Each row is where one point has got to under a steady rotation. How many steps took it there?
The counts run from 0 to 275.
[124 118  93 128  78 112 167 113  88 129  89  85 149 159 197 129 111 125
 150 122 120 211  96 118 137 111 171 154  96 126 112  91 156 147 129 170
 129 103 117 148 133 137 132 147 133 112 140 115 113 128 119 136 134] : 238
[131 160  97 165 105  95 109  98  59 141 105 134 126 175 130  97 146 110
 174  77 117 117 172 139 173 122 108 158  94 112 135 125  96 129 159 135
 108 120 107 137 129 114 123 169 156 155 130 125  93 143 153 109 115] : 153
[121  81 124  99 122  90 131 156 180 120 163 147 192 149 137 153 130 164
 131 175 167 136 123 129 125 175 144 112 148 175 119 108 118 158 127 134
 145 159 118 111 163 107 155 115 140 131 123 146 176 123 105 142 139] : 253
[136 192 112 152 103 135 131 104 118 117  99 129 130 128 123 129  99 201
 136 114 121 135 166 134 158 133 129 160 144 146 129 132 134 169 164 110
 124 151  78 146 124 127 164 138 165 112 102 143 102 137 213 137 100] : 230
[154 125 100 127  99  87 159 105 168 105 117  94 153 139 183 164 122 202
 138 149 135 161 137 123 103 128 134 167 128 146 104  82 132 157 137 179
 133 140  88 129 154 114 160 134 127 106 134 127 145 102 136 142 107] : 174
[ 94 122 120 122 146  93 137 134  48 145  96 113 134 159 145 106 147  57
 173  90 140 152 104 127 171 125 156 138 107 138 116 127 104 124 112 125
 101  90 146 153 127 134  96 141 128 156 112 140  89 160 111 112 118] : 7
[143 132 145  76 152 173 144 109 184  89 117  94  95  90 123 149 132 154
 126 129 143 113 109 117  48 113  94 153 155 130 118  71 128  97 115 143
 117 114 150 135 140 139 103 105 100 124 103 100 149 116  96 128 111] : 263
[169 104 142 110  92 127 151 133 156  96 139 126 120 113 146 153 148  88
 145 108 153 106 142 156 118 102  91 148 109 108 127  97  65 113 137 162
 109 160 111 150  56 128 107  97 123 107 169 133 118  95 124  99  87] : 59
[106 179 106 145 184  65 119 117 127 135 126 134 139 134 102 136 114 194
 138 145 124 120 151 106 135 144 147 142 157 162 119 157 141 172 127  89
 124 114  99 120 168 107 159 146 138 141  84 169 125 137 169 144 109] : 18
[115  82 157  86 123 169 135 185 185 144 145 160 142  96 120 143  98 138
  88 164 144 146  97 114  99 152 128  88 144 136 140 143 163 139 103 113
 147 149 155 127 118 135 122  92 116 104 150 141 164 116 102 130 162] : 47
[163 101 143 101 132 141 125 101 160  96 127 115 101 125 129 130 177 131
 152 105 144  79 149 140  91 123  54 156 131 115 129  74  87  86 134 175
 120 136 140 126 137 117 101 125 115 148 140  99 133 108  95 104 117] : 267
[ 99 129 140 131 139 157 125 156  70 149 123 127 106 120  94 100 128  20
 127 102 122 124 116 126 137 103 137 108  99  89 148 145  97  98 118  94
 108 103 175 132  96 139  82 118 135 140 117 125 120 142 111 110 121] : 67
[115  87 111 123 118  86 115 153 170 128 179 155 171 149 113 121 138 119
 132 178 120 125 153 133 137 134 137  78 103 119 142 116 144 106 128 131
 154 122 117  94 143 100 139 133 139 132 168 105 175  86  75 115 161] : 41
[118 103  96 137 110 113  92 130 164 132 152 144 156 158 125 117 137 148
 161 145 117 114 179 136 125 127  95 103 112 107 156  90 137 102 145 145
 155 114 117  94 178  85 127 156 154 151 159  96 161  86  77 110 172] : 38
[172 140 132 105 110 148 138 109 192  68 150 141 112 103 108 145 133 123
 136 113 140  87 153 149  87  97  93 146 125 109 113  95  92 102 139 127
 108 160 111 138  62 142 123  91 118 108 144 112 145 108 128 115  85] : 56
[ 90 117 148 137 128 106 116 156  62 153 125 165 130 142 100  94 142  64
 153 107 128 119 136 154 213 143 133  96 105 129 153 163 121 117 132 101
 120 116 120 141  96 130 112 130 152 144 152 145  83 137 135  91 141] : 217
[136 183 125 130 140 160 150 100  84 124  72 105  73 106 128 124 114 111
 134  74 112 138 118 110 107  93 121 178 119 101 122 137 121 130 125 115
  91 108 131 161  84 153 105 132 113 120 113 133  79 144 164 122  93] : 147
[148 113 107 131  97  98 160 114 160 117 110  85 157 136 189 163 118 194
 140 158 135 168 131 131 111 124 132 158 129 144 114  78 128 155 140 192
 142 137  93 126 157 114 150 135 133 104 141 126 137  93 130 138 109] : 175
[148  89 156 122  88 137 154 151 117 128 120 118 119 112 149 136 151  68
 135 111 148 111 132 161 138 108  98 137 101 111 141 110  60 111 133 172
 110 159 138 140  67 133  94 106 131 111 169 132 113  99 123  94  88] : 61
[125  94 160 115 153 114 125 167 185 128 178 148 142 100  78 149 136 136
  93 193 143  81 142 138 118 145 116  89 148 134 147 146  94 124 128 120
 148 160 133  93 133 102 132  98 139 121 130 139 168  89 118 120 110] : 194
[181 130 159 106 121 162 136  88 125 106 115 129  55  96 109 110 166 104
 100  97 109  89 127 126 105 110  78 155 116 101 126 133 117  93 133 146
 114 155 153 135  80 142 101 106  98 130 142  98 100 133 138 116 105] : 206
[133  99 145 103 109 130 152 128 178  93 145  94 134 105 131 142 134 112
 147 154 132 121 139 162 115  90 123 115 115 115 133  59 108  78 132 174
 133 105 110 130 119 129 109 104 134 108 163  80 143  66  84  98 111] : 119
[136 126 156  73 155 173 159 119 184  97 122  85 102  75 117 152 124 148
  96 164 134 132  94 120  67 118 132 143 162 134 119  91 134 108 113 135
 129 119 155 123 149 145 115  92 108 109  95  97 157 115 105 141 111] : 261
[161 117 128 102 124 154 133 118 208 115 133 131 122 107 136 154 116 218
 100 154 133 136 126  99  53 153  99 151 154 141 119 109 161 151 123 144
 143 157 132 116 146 123 148 116 107 111 129 127 169 116 126 152 142] : 111
[135 153 135 156 119 124 149 117  77 123 109  82 117 123 125 132 144  91
 144 112 131 104 149 150 153  96 119 166 113 112 142 113  40 126 157 149
 108 139 122 135 104 125 107 128 164 122 104 129  91 119 176 106  53] : 1
[140  80 112 109 134 122  93 145 176 140 158 168 146 151 119 129 154 133
 134 133 153  94 140 105  68 160  82 116 129 115 134 124 117 122 114 132
 139 155 164  95 155  94 119 134 111 159 144 131 187 127  68 133 169] : 189
[121 152 117 132 137 104 124 132  82 143 125 173 111 136  99  97 120  98
 101 113 103 149 103 102 157 146 174 109 112 123 121 200 167 156 113  58
 116 135 144 139  87 142 139 121 114 134 123 151 109 180 150 139 141] : 222
[159 161  82 122 116  96 138  82 167  84 128 119 145 148 143 146 113 210
 131 148 121 145 141 112  99 132 148 158 142 149  95 100 155 157 145 124
 134 135  90 122 154 128 176 135 124 119 105 114 157 136 150 163 113] : 171
[145 148 137 153 116 133 145 115  85 123 107  89 107 119 130 135 142 104
 132 107 137  97 152 150 143 103 107 171 124 111 141 117  44 134 161 154
 108 154 126 134 101 129 114 125 161 121 107 133  97 120 185 112  55] : 0
[108 133  94 172 119  44 127 127  56 152 126 128 153 177 141 110 139  91
 145 134 105 151 143 125 189 122 169 118  85 121 128 162 117 151 134 126
 126 114 114 118 129 108 144 155 151 139 136 145 111 133 135 125 123] : 157
[121 102  96  98 139 134 105 131 165 124 142 144 143 158 125 117 139 109
 147 122 134 126 124 106  64 133 110 114 115 110 127  91 146  97 106 130
 134 101 167 105 166 113 108 139 102 152 129 100 184 130  40 131 176] : 186
[135 147 121 132 143  99 101 130  95 137 136 187 130 161  97 111 149 103
 136  86 149  87 147 121 147 170 110 138 130 143 122 176  98 156 131  72
 103 173 138 140  98 122 136 130 135 163 108 173 122 183 160 138 124] : 74
[177 121 168  94 116 173 140  93 128  98 111 129  61  93 113 111 165 106
 101  99 120  97 114 131 110 122  80 156 124 110 121 122 127  95 131 149
 113 158 153 144  79 155 104  96  97 126 144  98  99 139 137 117 112] : 205
